In the rows, 128 means zero.
Where one turn sends some rows of the set: a few examples, then the rows asked:
gef: [157 118 175 116 126 118 159 120 177 102 106 138 119 119 112 144 125 149
 117 144 157 177 150 117 123]
Safud: [112 134 127 131 129 149 116 106  85 121 163 150 153 137 126 137 108 144
 121  96 112  94 137 113 138]
sival: [115 135 122 131 119 148 132  99  91 130 165 141 153 128 122 140 106 143
 135 101 106 104 132 108 130]
Bolep: [147 109 143 123 122 102 164 114 148 104 108 132 145 100 139  85 120 110
 132 116 123 184 132 129  99]
samit: [111 139 128 138 124 142 131 100  85 127 171 138 148 133 123 134 110 148
 130  93 108 114 130 105 138]
bese: [125 109 146 112 136 152 127 120 110 118 160 139 158 135 113 156 105 150
 110  94 118  85 134 108 136]
Rek: [167 113 158 124 125 112 164 125 171 115 101 122 117 125 106 134 123 141
 111 140 130 178 121 112 101]
rara: [109 135 138 133 135 143 116 111  83 118 169 148 148 140 126 133 111 148
 114  87 115 103 136 111 146]
Gube: [129 144 135 151 147 113 111 138 177 108 117 144 127 152 137 127 172 125
  93 157 142 102 155 116 175]
duso: [144 126 154 114 128 116 168 102 157 103 109 134 133  99 128 106 123 127
 144 120 140 195 151 131 101]
Kisi: [153  97 160 113 133 117 154 138 163 119 112 145 114 127 117 142 117 133
  94 133 152 190 123 114 116]
fod: [154 131 131 112 123 113 159 117 120 119  97 128 129 109 119 110 110 108
 138 119 120 198 134 136 110]
Gupo: [108 136 102 125 161 121 150 110 149 126 122 132 144 108 155  75 152  93
 141 108 113 166 138 137 115]
Dos: [158 100 170 123 116 110 163 130 161  97  99 138 125 127 114 124 113 134
 108 145 143 178 130 106 115]
gepo: [121 159 143 140 158 119 105 129 183 110 114 146 131 137 148 124 169 142
 108 141 154 107 172 135 175]
let: [146 135 170 129 140 120 128 134 190 105 109 143 117 139 121 154 148 156
 100 154 166 135 161 118 160]
papo: [156 129 151 121 139 118 132 154 173 129  94 122 119 147 110 167 135 146
 100 155 140 127 138 117 169]
Mar: [128 150 109 116 151 115 134 117 115 114 102 133 145 111 144  76 134  91
 141 102 110 164 148 154 125]
kaga: [138 145 139 141 166 115 101 147 181 111 110 138 123 155 134 128 169 137
  81 141 138 100 146 128 161]
lopuz: [123 108 151 111 143 146 136 121 116 121 170 129 157 134 113 155 112 154
 109  85 117  95 131 104 140]
Lole: [117 158 107 124 173 118 107 136 138 118 102 131 149 130 153  88 159 102
 124 112 115 113 158 154 164]
Fes: [ 94 157 100 145 170 123 118 124 159 132 120 138 137 133 164  85 169 111
 126 127 120 123 146 131 156]
suv: [116 118 149 120 144 144 118 122  99 113 168 142 154 141 122 143 113 151
 104  83 120  93 136 110 147]
Fik: [122 120 129 122 119 148 146 102 105 134 165 130 156 124 115 151 104 146
 137 100 104 103 128 104 126]
vavoz: [125 136 110 136 139 102 140 111 149 112 121 134 156  98 163  67 152  93
 139 109 114 150 145 145 122]
Nulo: [116 153 107 150 152 106 114 123 164 114 125 139 146 125 162  87 179 101
 119 129 124 109 158 139 159]
pufor: [162 119 163 129 145 116 134 145 188 113 102 128 114 149 108 153 144 151
  83 151 143 133 132 110 137]
Lumez: [131 149 129 126 167 120 106 154 169 125  99 125 136 148 135 133 159 130
 102 138 130  94 153 135 185]
Kepus: [150 132 129 131 127 106 161 105 144 117 106 125 129 107 130  90 125 117
 135 118 114 190 125 131  88]
Roku: [151 118 166 139 128 114 136 142 177 100 103 142 116 153 113 145 141 143
  89 166 152 136 141  99 153]
geliz: [126 157 106 142 148 107 126 108 136 116 114 136 140 112 156  65 151 104
 133 107 108 156 140 149 110]
fak: [109 168 121 139 160 115 115 111 163 110 119 144 146 115 165  84 167 121
 136 120 135 125 172 150 152]
Boto: [123 113 143 118 132 144 151 110 117 132 171 119 156 128 110 156 111 153
 126  93 108 104 126  99 134]
Zum: [139 119 157 135 143 120 123 152 175 124 109 151 108 153 126 153 133 152
  79 152 159 147 131 111 157]
sika: [117 122 139 121 137 151 114 117  96 115 161 150 155 140 121 145 108 148
 109  93 119  85 139 112 140]
dedif: [121 151 126 126 144 113 146  96 150 107 115 138 147  96 157  75 143 112
 154 109 128 168 162 148 116]
Rotum: [109 149 128 152 161 122 104 146 174 130 113 149 119 156 150 124 159 141
  95 150 143 113 140 118 177]
Nedod: [120 163 111 148 167 112  98 128 155 113 114 142 137 138 158  83 173 114
 106 118 122 111 151 148 147]
tol: [127 108 140 113 128 151 144 112 114 127 163 128 159 127 112 158 103 149
 124  97 111  96 129 104 127]
Gur: [138 107 132 109 143 119 169 116 150 120 119 135 132 104 130 103 126 104
 125 110 128 200 127 127  95]
kidu: [117 129 131 130 122 143 148 100 102 135 172 124 150 127 116 146 109 151
 136  96 105 114 126  99 133]
Napip: [169 120 152 114 118 114 158 136 149 126  93 124 116 127 101 155 109 135
 117 146 135 179 128 117 131]

vavoz turns into Nulo
Rek turns into Kepus
Now find these:
bese turns into tol
Lumez turns into papo
duso turns into dedif
Gur turns into Gupo
kidu turns into samit

Where one turn sends some rows of the set: a few examples, then the rows asked:
lafun: [130  82 102 123 137 124 136 108 141 141 128 117 114 113 135  93 149 165
 106 108 124 114 112 144 193 139 152 164 138 111]
zime: [120 110 148 128 104 108 110 130 149 124 110 137 114 136 132 174 165 166
 113 125 109 119 153 154  95 132 154 182 116 133]
Lus: [119 100 129  93 134 105 131 136 137 145  93 144 116 131 115 142 161 183
 126 124 106 145 118 146 140 101 157 151 146  95]
sugek: [142  99 141 158 165 101 145  91 143 143 148 119 109 140 150 110 123 124
 113 136 183 111 115 157 152 147 142 129  99 130]
para: [136 140 126 137 128 119 126 122 119 122 146 115 124 125 117 137  87 125
 118 134 166 132  82 152 175 172 136 109 131 127]
gon: [ 58  87 135 146 124 142 120 128 123  94 136 137  88 135 107  90 145 136
 122 128 118 129  87 137 109 144 159 139 124 118]
Tumud: [149 117 113 161  97  98 150 129  99 158 168 126 124 133 139 109 114 118
 105 154 160 117 111 124 162 166 132 128 132 121]
Pazo: [152  92 136 125  94 148 123 137 149 138 145 123 140 109 135 153 147 100
 146 116 122 153 145 122  82 116 115 160 148  88]
koniz: [128 107 139 111 120 122 135 138 136  87 136 125 133  92  95 121 130  93
  97 138 192 124 138 124  88 136 148 148 161 109]
Zama: [144 122 140 152 113 145 133 123 164 139 154 122 118 122 148 162 145 128
 135  92 135 167 146 134 146 157 105 123  96 108]
mem: [ 95 115 125 122 123 130 120 130 114 111 130 147  57 141 124 115 156 104
 111 112 147 130 106 122  94 124 165 114 116 132]
Nepud: [111  81 155 135 112 129 157 166 154  89 140 135 138  85 101 103 128 128
 116 139 163 129 129  95 119 123 125 128 151 109]
ginud: [146 136 130 143 123  82 118  89 125 131 133 114 135 157  96 116 135 130
 153 131 133 132 105 139 155 163 126 162 168  86]
Nare: [140  85 154 132 128 107 157  92 140 125 130 114 140 129  88 118 165 125
 142 127 125 163 140 114 106 115 117 170 179  98]
Bur: [109  94 141 132 160  90 139  99  97 125 122 149 134 162 104 135 143 142
 116 152 116  97 121 132 107 104 127 167 169 131]
surum: [102 111 150 152 116  90 130 149 138 169 123 167 119 123 100 128 143 141
 122 139 139 142 170 128 107 125 146 100 115 100]
visug: [146 150 132 155  91 114 150 150 106 128 143 125 106 141 153 159 151 135
 103 127 140 137 120 131 135 151 166 185 111 145]
kava: [124  99 125 111 140 178 147 124 120 150 147 155 127 100 112 138 116 148
 124 145 104 158 142 124 132 114 155 139 173  95]
tumov: [105  95 130 103 168 150 138  87 117 113 112 137 123 125  97 123 131 159
 139 116 127 124 125 131 139 109 116 121 182 123]
zam: [ 86  96 137 143 112  99 102 126 125 149 125 148 147 125  84 121 146 136
 107 140 147 133 156 187 104 142 143 128 130  84]
pimib: [133  96 129 140  96 123 125 106 108 114 149 157 122 136 100 148 175 127
 112 156 137 109 160 129 106 121  94 176 150 154]
bisab: [146 131 142 151 130 126 134 110 144 107 156 133 109 120 124 112 132 152
 129 138 175 111 117 129 165 192 114 119  94 134]
rubiv: [124 108 145 145 111 130 117 121  69  91  99 100 118 124 101 127 160 139
 108 110 110 120 113 112  99 119 114 157 143 147]
Dadus: [142 112 139 156 163 146 128 142 124 141 125  94 158  99 149 122  97 131
 126 124 118 136 103 103 149 129 150 135 111  96]
nerab: [130  98 141 124 144 173 127 139 126 128 153 169 114 112 157 151 133 157
 115 129 117 138 146 150  92  94 131 144 103  99]
Tifik: [175 120 161 163 140 110 128 110  91 103 119 106 130 132 121 113 172 121
 110 116 178 104 122 144 131 130 108 165 113 127]
Nus: [138 123 146 160 129 112 140 142 121 136 171 131 149 145 155 113 115 133
 130 147 158 123  75 161 146 145 149 128  97 114]
sef: [125 143 135 138 106 156 107 131 112  90 146 154 118 127 130 165 127 143
 145 145 132 128 141 120  75 121 111 159 118 139]
Dat: [146 103 126 162 130 135 160 108 123 151 178 133 122  99 119  99 124 130
  98 123 164 136 128 163 163 180 137 147 107 124]
Lumoz: [133 109 123 121 151 176 120 130  99 122  93 121 100  82 117 116 138 144
 131 105 109 135 122  97 102 125 142 151 120 106]

pimib turns into Bur
Dat turns into Nus
ginud turns into lafun
Now find these:
Lus turns into Lumoz
surum turns into mem

